128 stands for zero in the data rows.
Here are some numbered points:
[165 178 143 143 110 145  97 101 170 130 102 106 150 148 122 131 111 152
 159 104 117 160  93  99 120 117 173 151 164 149 111 136] 0
[109 133  85 164 107  99 187 103 140 115 131 120  91 121 160 152  97 150
 116 138 124 145 158 127 155  90  62 111 121 131 221  58] 1
[163 143  83 135 104 122 136  84  75 148 128 106 145 100 176 112 138 128
 145 126 141 146 144 134 109  66  69 122 109 122 189  73] 2
[147 163 106 142 102 170 103 108 142 102 129  65 107 122 137 100 123 160
 152 150 103 128 157 123 175 170  95 133 144 108 174  82] 3
[165 153 135 139  85 143  94 111 136 107 144  87 155  58 147  88 131 168
 138 140 141 166  64 120 118 129 143 163 145 142 157 105] 4
[100 196 132 122 123 180 122 118 228 135 143 111 150 159  84 159  85 219
 110 148 148 109 109 131 134 115 187 158 126 145 119 187] 5
[190 156 169 140  96  85  90  96 199 178  86 127 128  92 112  85 117 132
 175  70 147 125 129 120 126 120  72 170 152 169  93 159] 6
[198 149 111 127  93 133 115  97 102 144 131 111 145  61 146  97 114 141
 168  77 186 175 115 148  67 142  91 165  98 143 143  98] 7
[135 160 139 144 118 163  87 101 130 173 155 150 183 115 108 162  94 103
 109 110 157 150  96 102  86 110 196 129 112 190 121  91] 8
[136 188 172 172 149  90  78  99 142 119 133 107 171 100  92  66 120 104
 205  80 162 157  84 144 174 177  91 132 117 162 140 189] 9
[158 171 162 131 102 134 143 103 194 102 108  96 143 133 163 170  85 190
 132 173 133  87 125 111 153 126 163 158 197 122 161 107] 10
[159 158 160 178 113  92  68 121  93 153  85 119 136 136 121 109 124  73
 169 140 130 115  69 158 123 152 182 156 138 178 107 127] 11
[160 135  82 116 125 109 145  93 139 161 126 119 153 121 136 127  98 154
 166 118 158 120 125 109 102 110  85 132  91 118 202 126] 12
[122 121 114 111  53 146  88  85  99 124  94 132 127  86 119 184  85 123
 117 182 131  94 102 148 126 151 214 112 130 182 163  85] 13
[144 151 130 133  74 142 142 125  79 127 106  82 131  66 142 131 127 103
 127  95 131 122 132 134 156 156 121 112 144 140 168 119] 14
[167 157 116 120  97 177 100  45 166 114 138 127 121 128 119 120  86 154
 159 137 153 144 132 139  79  75  64 198 137 143 164 123] 15
[162 164 123 122 106 167 101  51 170 113 132 130 120 129 118 120  85 154
 158 131 152 137 127 139  83  77  71 200 137 142 162 127] 16
[175 143 121  72 144 152 130  66 170 153 106 114 158  91 124 104 109 163
 169 102 209 153 146 116  88  68  76 139 101 148 171 117] 17
[113 150 110 166  77 170 126  92 166 148 166 129 147 112 146 224 126 174
  95 183 190 102 132 118  87 120  99 126 142 131 188 128] 18
[147 130  62 162  52 148 145 139 109 126 137  70  89  90 115 103  78 170
  82 180 127 165 185 114 156  68  90  98  96 117 235  99] 19
[165 160 178 177 136  62  99 109 184 170 127 129 162  72 143 100 128 114
 153  56 164 146 147 151  99 137  85 170  99 156 119 186] 20
[138 144 114 129 118 122 127 128 124 124 185 149 115 121 153 169  94 161
 106 148 154 103 180 106 110  93 119 136 144 145 146  93] 21
[ 91 163 145 172 130 162  73 117 124  79 139  88 134 111 112  90 119 142
 162 150 107 130 103 101 209 154 103 167 124  90 130 147] 22
[144 157  80 102 105 154 133  92 120 155 165 139 143 136 112 130 132 164
 141 126 168 139 149 143  92  80 100 122 100 147 182  69] 23
[176 110 136 137  84 180 113 106 119 162 119 101 120 103 135  86 112 125
 185 130 142 154  49 133 119 189  98  92 104 129 174 111] 24
[156 118  90  89  76 144 146  94 112 150 134 149 117 111 112  88 174 162
 141 107 154 135 141 156  95 103  84  94 103 138 178  83] 25
[ 58 142 135 121  88 186 124  55 108 121 147 138 123 179 136 221 104 181
  87 216 148  99 118 134 115  89 215  93 118 110 160 102] 26
[126  95 133 169  49 134 121  64 115  94 132 132  92  86 159 174 125  98
  98 162 123  95 132 122 152 138 255 117 108 177 197  80] 27
[161  97 118 152  77 150  76 119 132 137 136  88 136  70 128 122 113 120
 127 129 134 139  62 170 128 175  99 115 154 141 181 132] 28
Which three points above are nearest to each new point by angle? Their numbers follow each, nearest first.
[119 126 117 112  54 151  84  92  95 118  93 136 126 105 119 182  87 126
 118 183 124  92 119 145 138 147 224 115 131 178 159  78] 13 27 26
[142 164 114 145  99 173  97 111 144  96 128  65 112 123 141 109 122 159
 146 158 108 133 152 129 176 176  94 136 155 112 172  86] 3 22 19
[124 110 126 165  55 133 122  66 121  93 131 133  96  96 155 172 118 108
 104 163 124  93 132 119 149 131 243 121 108 172 194  86] 27 13 26
[148 170 160 137 106 137 133 106 184  98 112  94 142 130 156 159  88 183
 136 170 129  93 120 109 162 130 154 159 188 117 158 113] 10 5 0
[158 136  71 156  62 144 141 136 118 129 133  72  98  88 116 105  84 166
  98 168 134 163 168 114 151  78  86 113 100 123 222 106] 19 1 2
[161 100 122 155  88 143  75 117 153 142 140  90 135  81 124 123 109 120
 125 129 135 139  61 170 120 174  98 117 154 143 180 138] 28 24 4
[144 167 110 142 101 176  92 111 144  94 125  60 113 127 138  97 123 166
 155 153  96 129 161 120 183 171  93 137 155 110 170  82] 3 22 19
[128 143 106 123 114 122 135 129 117 127 196 159 107 122 162 183 102 163
  93 161 160  92 196  99 112  80 114 141 151 133 152  81] 21 18 1
[150 152 151 172 108  95  75 128  97 150  88 119 129 131 125 110 127  76
 163 138 130 119  74 154 123 157 177 148 137 167 120 115] 11 9 13
[163 167 154 169 115 100  54 112 160 108 118 102 158 106 105  39  66 167
 171 134 109 175  75 152 162 134 123 144  78 148 124 157] 9 4 22
[145 154 181 139 139 121  70 127 171 198 106 119 148  91  95 144 138 134
 162 109 141 111 106  97 123 109 126 160 177 155 137 160] 6 0 20
[163 160 157 170 109  98  39 113 158 101 123  93 163 105 106  22  59 169
 179 137 105 181  68 156 162 144 116 148  72 149 117 156] 9 22 4
[129 121 134 126  80 126 177 142  89 137 152  47  86 126 140  73  95 146
 117 167 128 164 167  91 151 119 102 115  96 131 150 118] 19 1 3
[115 122 132 108 116 173 151 101 126 113 147 145  81 142 143 167 141 178
  95 156 136 105 179  70 124 108 104 119 145 140 178  80] 21 1 18
[135 162 142 137 119 159  80  98 135 166 153 145 181 116 108 150  90 112
 116 107 154 148  99 108  89 121 186 128 114 185 117  96] 8 0 13
[ 98 131  74 163 101 105 200  98 130 108 136 121  82 126 166 156  94 150
 108 147 118 153 165 131 161  80  59 107 124 130 241  39] 1 19 2
[143 160  90 110 111 142 129  94 123 151 158 146 150 140 106 128 135 160
 156 116 172 140 139 141  98  81 103 116  94 158 177  76] 23 25 17
[185 149 109 126  96 137 117 101 101 140 133 109 141  70 147 101 114 147
 169  86 175 168 123 146  81 136  92 155  98 140 146 101] 7 17 2
[135 156  96 158  91 164 146  81 116 130 150 111 132 126 158 111 111 150
 129 176 165 153 175  99 164  75 103  69  99 110 205 117] 19 1 2
[170 184 146 144 117 147  98  90 175 132  96 112 160 154 121 132 110 152
 157 105 121 159  84 101 117 109 181 157 167 156 107 148] 0 5 6
[117 114 116 112  44 149  83  86  89 119  90 132 127  89 118 192  81 119
 110 189 123  87 104 151 133 156 233 108 135 184 169  77] 13 27 26
[146 174 131 142 139 115  87  63 197 150 130 138 193 122 103 133  89 135
 116  96 156 109 105 129 120 157 155 117 114 190 124 140] 8 0 5
[ 67 144 128 119  96 183 131  60 112 126 145 140 123 176 140 221 103 180
  92 209 151 103 128 130 118  90 194  96 121 110 161 102] 26 18 13
[149 142 164 136 116 132 153 175 176 171 141  68 111  83 161 133  98 107
 117  93 148 157 174 113 141 216 111 120 206 159 154 135] 14 28 20
[150 124  99 100  83 146 139 102 124 149 132 154 120 120 111  93 168 162
 141 116 149 134 142 150 102  99  95  96 107 141 170  96] 25 23 2
[166 142  84 134 104 114 134  82  64 156 127  97 146 100 182 104 138 130
 146 122 134 151 144 133 103  60  64 118 101 122 188  73] 2 23 25
[141 158 140 132 112 163  81 115 181 140 143  29 107 102 127  63  70 151
 132 127 147 138 157 162 123 227 110 146 128 159 149 133] 3 28 24
[153 128  68 161  56 144 149 130 112 126 141  70  93  92 120 102  78 165
  83 171 131 166 174 117 151  79  85 101  97 120 232 105] 19 1 2
[106 139  85 159 106  99 186 102 137 114 129 117  92 122 158 148 108 149
 113 132 121 150 161 129 156  87  62 113 123 135 228  52] 1 19 2
[169 185 152 147 116 142  97  92 179 129  91 103 157 157 117 133 113 157
 170 103 118 161  82  94 124 109 185 158 171 154 100 154] 0 5 6
[170 144 113 149  87 155  74 130 125 112 142  31 112  96 137 131  78 178
 168 167 125 164 160 126 172 141  40 161 131 122 120  87] 3 22 19
[166 157 186 187 141  58  89 117 192 173 125 133 158  67 144  96 126 110
 151  44 164 148 154 152 100 141  87 176 103 157 112 190] 20 6 9
[130 105 139 162  64 130 117  67 121 100 133 132  98  92 153 170 122 103
 104 160 125 102 134 120 143 131 245 117 108 176 192  89] 27 13 26
[ 91 169 152 178 128 156  76 124 130  80 140  83 134 115 112  91 118 139
 161 142 111 136  93  99 208 152  99 162 129  88 133 153] 22 9 3
[117 162  94 132 110 169  63  82 170 118  84 125 126 143 114 118 157 149
 153 136 138 126 182 108 147 107 162 144  94  95 149  64] 3 23 15
